Each path is a new rotation, seen through one point. The rows after it are directions, each followed by how far the rotation turns it, in degrees each step (0 if it stays put).
Each turn is a multiple of 5 degrees from 10 to 175, or 0.
Each row of a path follows its step; steps can be skipped.
path 1
step 0: [ -2.4  -0.8  -3.1 -21.7  -3.9  14.4  -6.5   4.7  11.8 -10.3  -9.2  -9.3
 -23.9 -22.7  -0.1 -10.6   1.1 -11.5  14.7  18.4  -1.4   9.4  -6.0 -18.3
  12.1 -17.5]
step 1: [ -6.3  -6.9   9.2  -8.1  -6.6 -16.1   2.5 -17.7  10.9  13.6  19.9  -4.3
  -6.8 -18.2  22.0  23.5  -0.6 -12.8  -3.5   9.0   4.1   4.8  -6.1  24.1
  -1.3  -7.3]
step 2: [  7.2 -20.7   7.0  -4.6  -9.7 -11.5  22.5  15.5  -8.6 -23.0  14.9 -16.1
  -0.6  -1.8  -7.9 -14.4  10.4  10.7 -14.8  -7.1   4.9  16.9   4.5  16.4
   5.6  -1.0]
step 3: [ -1.4  18.1 -18.4  23.7 -15.9  -9.9  -6.9   4.6   7.7 -26.6   8.0   0.9
   7.7   8.6  -3.8  21.6  15.9   1.9  12.3  -2.9   5.9   7.8  -2.8   0.9
 -11.3  13.9]
step 4: [-15.0   8.1   4.8  22.1  -1.2  11.7   3.2  10.0  15.9  -5.2 -20.6 -17.5
  -4.1  -1.6 -17.1 -14.7  -4.1 -27.8   7.9   1.1 -18.4   7.0  -0.1   0.4
   5.4 -10.2]
step 5: [ -9.5   3.4  -5.9  -7.2  -1.0  17.4   7.0  -6.5   4.7   4.8  11.4   0.2
 -15.9  16.1  -6.0  24.6 -17.4 -11.9  -9.4  28.8  -0.1 -15.5  -4.7  16.7
  -6.4  -9.4]
step 6: [  2.1  -3.2  10.5 -27.2 -23.8  -4.4  -1.2  -2.4 -11.5  -0.7  -7.6  -7.3
 -32.4   8.2  -5.2 -14.2   9.1  12.9   7.5  -7.0  -3.5  -1.8   4.1  21.3
   7.5  -5.9]
step 7: [  3.1   1.5   9.4  -7.8  -3.4 -16.4 -13.7  -4.8   4.6 -30.9   3.0   2.5
  -9.7  -9.2   5.0  32.7   6.6   5.3  -0.4  -9.8   9.9   6.6  -7.8 -17.4
  -3.6 -19.5]
step 8: [-12.3  -8.2   3.1   9.4  14.7 -10.0   3.8  14.8  -2.6 -10.1   6.1  -4.5
 -15.8 -29.9   6.7  -4.9   3.7 -22.5   9.3  -4.5 -17.2  22.9   7.3   7.6
  -7.2  12.1]
step 9: [  1.8  -7.6 -29.0   1.4 -11.7  -6.2  -2.7  -0.5  12.3 -17.7  15.7   3.1
  17.4   3.3  -3.6  -1.7 -19.2 -16.7 -17.7  18.8   0.4   9.5  -2.6  20.5
   0.5  -4.2]
step 10: [-14.3 -11.7  -6.2  -0.8 -30.8   5.9  14.4  -4.0   8.2   2.1  -0.8 -12.9
  -2.4  26.8  -3.3  -4.8  31.2  -5.3   7.0   1.7 -14.5   2.0   7.7   2.4
   6.4   8.5]
[-4.5 -6.7  4.1  5.8 -1.3  0.1 -7.8  3.4 -1.3 10.6  5.5 -3.8 -6.2  8.4
  5.7 -0.6  2.1 -3.6  7.9 -5.5  1.7  4.6  7.6  1.2 -2.0  4.1] | 170
[ -1.8   0.4  -0.9  -0.3  -1.9   2.1  -2.5   3.2   3.3 -10.4  -3.1  -5.7
  -0.1   0.9   5.9   2.9   5.6  10.2  -2.9 -10.2   1.4 -11.1   8.8  -0.5
   2.5   3.7] | 90
[  1.8   7.6   8.4   5.8   0.0  -2.7   1.9   4.9   1.4   1.5  -5.0   1.5
  -9.8   8.0 -10.2   2.4  -9.7   3.5   0.7  -1.8  -0.5  -7.8  -2.6   1.0
  -4.4   1.0] | 45
[ -3.3  -4.5   6.7  -1.1  -0.4   4.3  -1.0   4.1   4.1  -2.9  11.3   0.6
   2.5   5.8  -5.2  -2.6  -0.6  -0.1 -10.2  -1.7  -1.3   1.3   1.0 -12.3
  -0.2 -10.1] | 145
[  0.6  -5.0   4.2  -1.1   1.4  -8.5  -6.0  -5.7   2.2   2.4   2.7  -5.1
  -9.9 -12.1  -1.4   0.1  -1.2  10.7  -6.2   2.0   4.3   4.1  -2.2  -3.2
  -2.7   3.3] | 60
